0: [132 110 142  91 110 133 110  97 139  56 148 157 141 105 134 127 138 131 158  95 134  62 121  99 163 120  91 162 138 121 197  77 111 164 155 118 121 117  91 110 123 143  95 115  92 115 104 109  72 150 104 144 105  94 106 160  69 191 129 109]
1: [124  85 167 131 119 108 120 138 137 115  73 108 139 128 105 154 169 110 156 131 145 171 143 144 116 130 140 134 118 159 103 141 124  70  67 110 135 178 143 118 145 159 156 166 182 123  67 120 136 137 144 161 122 137 101  75 198  71 164 170]
2: [158 225 135  87   0 149 165  96  60 137 195 255 113 136 130 146 170 220 103 143  75 151 100 162 188 165  46 251  68 171  66  72 107 204 180 153 104 102 113 179  70  18 159 116  72 183 130  37 140 108 110 150  40  92 108 150 151 127  47  25]
3: [ 94 128 108 117 141 137 157 104  71 103 136 116 145 123 128 110 154 144 112 133 158 136 118 105 151 117 130  85 135 113 112 116 126 139 111 106 100 137 121 221 129 122 135 108  86 151 109  94 156 114  99 105 101 137 136 171 104 141 167 108]
4: [124 154 118  79 124 131 107 103 104 134 166 129 166 115  99 127 178 123  45 138 158 102 135 105 146 125 121  81 123 153 100 156 113 158 139 128 120  99 107 189  88 127 139 104 128 118 155  97 184 107 108  84 125 190 127 156 160  94 136  94]
5: [130 115 142  95 194 102 137 112 170  83 150 141 143 178 148 151 135 115 162 162 110  93  90 130  93 144 111 130 106 144 179  92  87 120 142 145 127  59 145 110 126 185  85 148 181 103 112 142 106 157 137 186  90 106 163 141  68 150  95  82]
6: [123 145 126 125 139 122 142 127  83 170 174 117 130 111 115  88 112 114 119 115 135  64 145 130 171  92  97 114 100 144 125 125 148 147 124 125 102  79 134 187 116 121  86 107 148 132 115 132  98 146 144  90  71 137 144 132  91 119 158 123]
7: [150 156 138 156  83 114 118 101  91 182 141 153  81  61 104 130  85 144  62  95 125 106 131 126 160 101  82 114 107 170 138 169 128 153 113 104 140 129  93 110 117 104  59 161 140 157 146 141 125 146 142 120 127 131 184 107 117 155 121 108]
8: [131 148 137  64  98  97 176  83  71 172 159  58 160 138 118 184 158 104  96 150 130 121 141 125 146  90 126 134 130 138 174 115 201 148 139 116 137 146 211 170 127 183 124 156  98 162 104 129 125 102 134 198 107 155 165 106 109 141 171 168]
9: [138 149  98 128 165 134  84 128 136 142  94 144  60 137 105 124  47  85  84 131 168 173  83 145 141 136 137 148 114 137 154 176 142 101 128 172 128 105  51  64 130  75 139 157 142 105 154  84 126 139  95  96 146 135 113 153 110 182  85 155]
10: [171 168 154 125  97 117 118  75 115 186 169 130  82 162 129 131 121 171  31 124  76 151  84 105 126  84 154 184 171 141 172 100 121  66 188 101 139 128 144 148 138  68 111 155 101 169 153 108  86  97 116 209 195 125  84 108  46 238  77  53]
11: [109 118 151 116 172 128 121 104 123 142 102 116 116 135 164  77 172 124 138 156 106 110 152 145 113 121 139 117 154 143  95 133 107 101 125 138 140 114 124 102 136 147 104  71 104 113 111 186 172 163 121 149 115 103 134 145 174 111 120 131]
12: [135 167 163  54 114 172  99 181 120 133 144 178 146  69 129 116 119 209 162 167 133 173 112 114 127 146 111 133 135  62 108 125 163 154 161 130 135 141 157 194 148 121 168 118  84 108 145  85 146  92 157  98 101 103 146 131 125 147 151 164]
13: [110 123 154 126  57 163  95 110 187 151 158  92 125 128 133 105 136 174 135  78 146 133 148 121 151 107  86 135 134 181 121 185 149  84 152 128 168 186 177 145 149 130 188  61  82 175  57 130 117 125  95 171 113 161 151 105  94 127 132 131]
14: [110 112  93 157 151 155 131 168 103 105 123 118  60  94 118  76 118 102 145 122 107  91 118 138  84 127 170 114 104 142 104 180 111 146  93 119 124  91 137 103 108 175 104 170 170  82 130 142 144 132 121  83 141 150 171 100 131 153 140 114]
15: [134 101 165  77 147 106 136 103 182 106 182 153 146 151 164 176 118 150  99 111 110  83  88  69 143 136 105 129 131 128 158  97 161 143 105 141  87 103 116 107 100 184  54 145 151 110 107 127 113 113 106 148 136 106 129 135  59 197 114 121]
16: [174 132 126 115 187 105 106 107 152 130  97  94 111 120 132  85 112 125 121 195 133 133 103 127 107 136 127  81 107 133 115 124 119 159 139 108 140 120 120  97 115 133  74 133 134 120 156 183 155 153  89 127  76 114 143 120 185 134 145 136]
17: [108 148 146 117 140  99 198 114 126 140 163 155 120 119 180 130 130 146 101 154  89 118 125 113 127 153 142 102 123 118 159  97 133 137 100 128  90 137 122 124 109 174 100 150 155 112 146 119 161  79 113  78 143 132 139 110 151 145 134 112]
18: [101 111 115 100 147  91 110 157 145 114 132 116  90 160 142 136 167 128 104 112  81 144 136 161 138 127 136 142 105 135  94  98 105 140 129 119  75 107 122  98 153 155 100 132 134 125 145 121 116 140 131 123 139 122 133 125 108 145 127  89]
19: [154 177 135 101  66 143 126 181  99 129 159 140 162  80 106 140 167  92 102 111 103  80 124 114 191 138 105 141  98 144 107 111 165 161 145  84  86  96 174 160 116  94 168 144 114  97 104 173  97  89 173  88  78 121 112 145 100 119 137 132]
20: [ 97 130 129 125 125 120 156 116 124  66 128 143 146 130 163 130 195 131 139 107 109  82  93  91 151 130 132 132 146 123  99 144 131 161 103 132 119  72 109 137 105 127  92 145 125 149 149 102 116 132 121 113 138 141 104 125 135 168 140 130]
21: [ 86 107  61 128 114 164 127 153 125 150 140 121 152 117 155 114 111 100  39  96 175  77 134 120 164  47  84  69 123 166 111 156 171 158 101 131 156 113 116  97 126  90 120 111  77 135 121 121 185 104 120 173 144 165 132 152 108 104 186 176]
22: [127 131 155 128 111 166 143 122 127 133 153 124 106 101 140 155 116 172 188 108 128 184 140 170 123 140 161 116 140  69 129 118 132 154 126 139 111 111 125 170 157 123 150  82 118 104  65 135 148 106 117 103 118 104 139 145 153 169 128 176]
23: [102  95 132 159 110 133 108 149 114 171  91 137 173 131 115 122  80 143 186 109  78 160 161 123 120 156 160 149 160  41  82 107 129 107  92 122 111 135  98 132 178 137 154 100 111 101 162 135 147 137 144 123 155  78 125 112 134 112  97 132]

[131 153 147 156 150 138 170  79 122 139 112  97 135 162 121  95 159 118 102 174  88 130 145 151  95  82 121 102 177 134 142 182 162 115 175 103 151 117 123 142  99 142 135 122 130 125 182 160 196 127 151 148 175 174 143  78 131  67 204  95] -> 11 4 16
[139 162 124 112 118 123 143 108 124 113 165 124 113 122 174  76 161 186 112 118 118 117 107 105 140 113 119 150 112 175  84 110 106 145 122 108 107  89 121 125  95  94  83 128 112 149 160 133 125 125  78 158 130  98 104 145 143 164 128 112] -> 20 18 11
[142 111 135 138  94 119 141 126 138 123  55 132 175  91 102 123  50 187 141 153 134 141  95  42 124 145 148 160  82  70 118 118 134 136 113 202 155 196 132 184 161 118 160 183 114  95 152 140 140 158 172 127 161  64 109 115 156 129 127 124] -> 23 12 22
[167 141 156 112 107 144 133 168  78 160 128 141 149 103 149 118 159 110 162 189 188  72 107 117 107 183 115 145 117 153 128 120 106 151 123 106 125 117 101 143 103 134 121 142 112 137  99 162 125 147 142 151 146 102 140 144 116 129  64 122] -> 11 20 6
[141 113 189 119 184 120 104 147 120 143 118 106 153 109 130  98 124 168 141 173 126 184 102 158 111 176 146 101  96 140 102  77 151 157 150 145 102 134 120 141 137 158 116 130 162 112 124 145 146 134 120 127 103 100 155 149 165 126 167 170] -> 16 11 22
[157 177 129 124  98 120 183  71  76 160 195 119 120  79 139 149 115  95  35 148 110 126 122 159 122  82  84  83 162 104 179 163 222  96 174 141 139 121 183 145  78 155 114 148 112 153  78 117  98  85 176 185  87 172 213 184  94 123 160 133] -> 8 6 7
[120 123 139  98 147 190 194 127 124 164 171 113 203 199 112 162 140 114 106 145 145 124 174 158 125  83 110  84 165 151 204  87 169 165 158 105 149 159 191 182  90 147 179 131 103 217  91 166 134 109 145 183 109 198 178  88 124  21 234 117] -> 8 3 6
[113 111  99 161 131 134 160 100 114  80  81  84 162 149 180  65 152 148 198 168 109  73 144 179  86 122 147 193 124  94  99 139 142 114 120 136 104  76 137  83 127 113 131  94 148 130 162 185 165 114 136 122 117  93 157 112 155 140  85 123] -> 11 20 23
[ 86 114 119 164 164 148 116 132 132 108 123 151 104 155 169 116  62 143 159  69  68 191 147 195 100 126 185 142 110  40 150  81 150 157 156 128 136  82 112 148 126 116 170 125  60 100  93 134 127 109 119  89 121  80 109 136 121 160 146 140] -> 22 23 18
[103  96 101 143 122 110  98 169 113 133 152 136 126 149 135 158 109  83  97 115 155 130 173 146 150 109 115  70 102 141 119 108 136 124 131 160  99 102 113 122 118 132 138 110  74 133 111 113 109 161 119 128 144 121 121 113  87 141 110 159] -> 18 6 21
[118 114 128 148 153 134 123 139 154 165 107 112 145 114 137  55 132 151 181  96  93 144 118 151 103 128 150 132 129  96 112 111 122 148 136 131 160  91 120  65 126 108 102  78  90 129 119 172 128 142 144 125 130  71 109 128 158 145 120 143] -> 11 23 16
[125 133 153 187 146 182  87 117 140 172 119  89 130 153 123 120  90 112 116 107 155 128 168 125  98  95 129 122 141 129 140 116 158 107 160 105 177 172 132  76 191 159 198  95 146 141 121 161 124 157 129 172 184 188 146 106  93  88 218 132] -> 13 11 1
[153 196 154  53  73 103 122 182  97 107 121 197 179  89 126 150  89 201  79 187 123 146 124  52 114 121  83 165 158 146 160 165  86 161 119 100 155 119 131 184 110  66 180 160 110 101 171  80 142  64 209 129  11 124 120 168 130  97 157  95] -> 12 19 4
[109 112 150 134 139 156 137 128 136 144 102 128 124 168 139 182 150  94 159 107 213 162 164  89  94 127  88 181 180 124 112 117  64  72 109 128 142 181 179 104 228 212 190 120 164 155 104 157 115 153 190 140 142 128 108 179 135 112 153 187] -> 1 11 23
[112  96 125 164 130 170 135 112 174 118  81  75 161 148 138 234 169  91 182  10 131 166 209 134  99 142 153 162 190  99 130 137 134  24  79 110 186 243 129 111 170 119 142  42 196 174  84 107 118 124 173 187 140 170  95  94 171  68 108 149] -> 1 23 13
[149 126 120  92 166  64 124 110 174  96 181 108 131 112 122 157 158 132 104 111 153  84  68 146 147 141 118  76 126 153 133  86  83 121 107 124  87  90 142 123 107 160 108 134 143 118 127 104 130 174  97 100 186 158 154 147 106 120  80  85] -> 18 15 5
[131  69 157 145 139 149  83 184 139 136  89 110 146 165 145 149 218 118 119  95 120 169 138 190  98 149 141 138 124 176 111 125 107  84  94 118 149 184  99 116 117 148 135  96 188 115 102 122 163 175 163 183 143 151 139  95 196  75 103 145] -> 1 11 18
[114  80 105 203 140 151 104 147 167 104 128  80  98 141 146 190 166  93 187  41 145 122 201 101 137  85 141 121 171 116 139 153 136  39  81 125 160 190 156  57 149 116 150 103 145 137  99 117  95 153 134 157 167 169 124  86 142  62 129 143] -> 1 13 11
[140 154 122 162 117 108 115 117 142 134 103 151 125 122 121 102 128 136 140 170 156 136 113 104  70 158 159 131  84 144 130 128 108 157 134  99 100 130 106 101 157 138 112 150 138 159 132 166 119 162 108 145 153 111 117 110 141 155 146 116] -> 16 18 11
[178 148 151 173  54 110 131 172 155 121 184 220  96 168 115 205  90 115  91 102 115 186 142 138  79 129 141 163 147 159 189  69  30  69 158  54 137 148  98 152 136 123 125 133  87 102 147 109  14 124 102 206  86 112  80 123  26 160  10  72] -> 10 0 18
[129  96 121 174 124 165 122 168 142 130  61  84 146 170 141 166 171  81 145 106 142 128 172 118 132 140 142 110 190 121 102 163 128  48  98 151 173 181 145  81 186 130 152  97 161 153 117 107 156 135 185 172 189 108 101  88 161  97 121 144] -> 1 23 11
[111 151 126 141 149 139 105 123 135 140 187 110 114 197  77  56 138 142 148 116  81 123 119 154 131 142 135 155  94 175 118  96 158 140 153 100  84 105 131 122 135 112 135 157 132 172 101 121  88 112 110 118 122 120 117 115  85 126 116  96] -> 18 6 20
[123 122 164 183 113 150 107 143  94 224 116  77 159 139 141 155  92  76 110 146 186 139 155 127 101  74 146 117 220 110 124 157  92  79 118 109 170 164  99  55 147 131 147 165 198 150 168 143 162 126 159 132 175 198 136 115 122  42 233 102] -> 1 21 23
[179 143  97  83 133 117 174 145  95  75 237 198 111  88 105 235 150 151  92 143 181  60 120 142 118 136 123 177  86 109 237  79  51  71 165  82 113 169 100 120 109 109 135 119  86 115 133 105  59 118 138 154  80 147 174 186  41 119  33  55] -> 0 5 15
[147 135 117 129 183  99  81 139 164 137 115  69  98 146 132  83 133 129  83 179 117 166  64 142 111 145 103  88 117 171 147 144 104  94 128 123 147  99 154 132 108 180  92 132 125 115 166 118 204 143  95 163 123 159 147 164 166  94 141 126] -> 16 11 18
[136  87 107 155 152 116 108 133 112 108  64 125 146 122 171 192 135  77 170  84 123 165 205 156  96 101 150 115 167 105 132 162 136  89  84 109 177 168 109  89 133 144 146 137 114 150 125 137 129 131 137 126 110 162  95  97 181  96 185 119] -> 1 11 23
[134 186 113 124  92 149 187 139  96 130 147 144  99  79 129 119 168 148 162 122 194  83 132 103 218 151  82 154  96 129  79 166 180 139 152 113 144 100 158 214 102  59 184 168 146 110 137 128 163  80 135 127  88 151  99 139 131 123  87  97] -> 19 6 3
[125 141 142 105 111 134 170 131 144 115 108 151 106  97 133 117 103 138 175 166 112 163 120 136 108 128 142 119 111  97 121 167 144 167 143 122 148  96 129 139 162 131 147 120 133 126 138 129  97 118 131 129  87 112 107 136 146 129 147 204] -> 22 12 16
[170 134 178 124 126 125  84 138 118 149  81 170 134 156 114 109  94  69 129 155 128 175 108 146  97 149 126 102  79  99 155 128 131 148 144 121 144 155  89 114  79 135  84 144 145 137 156 158 117 104 133 116  91 151  93 132 187 112 139 102] -> 16 17 11
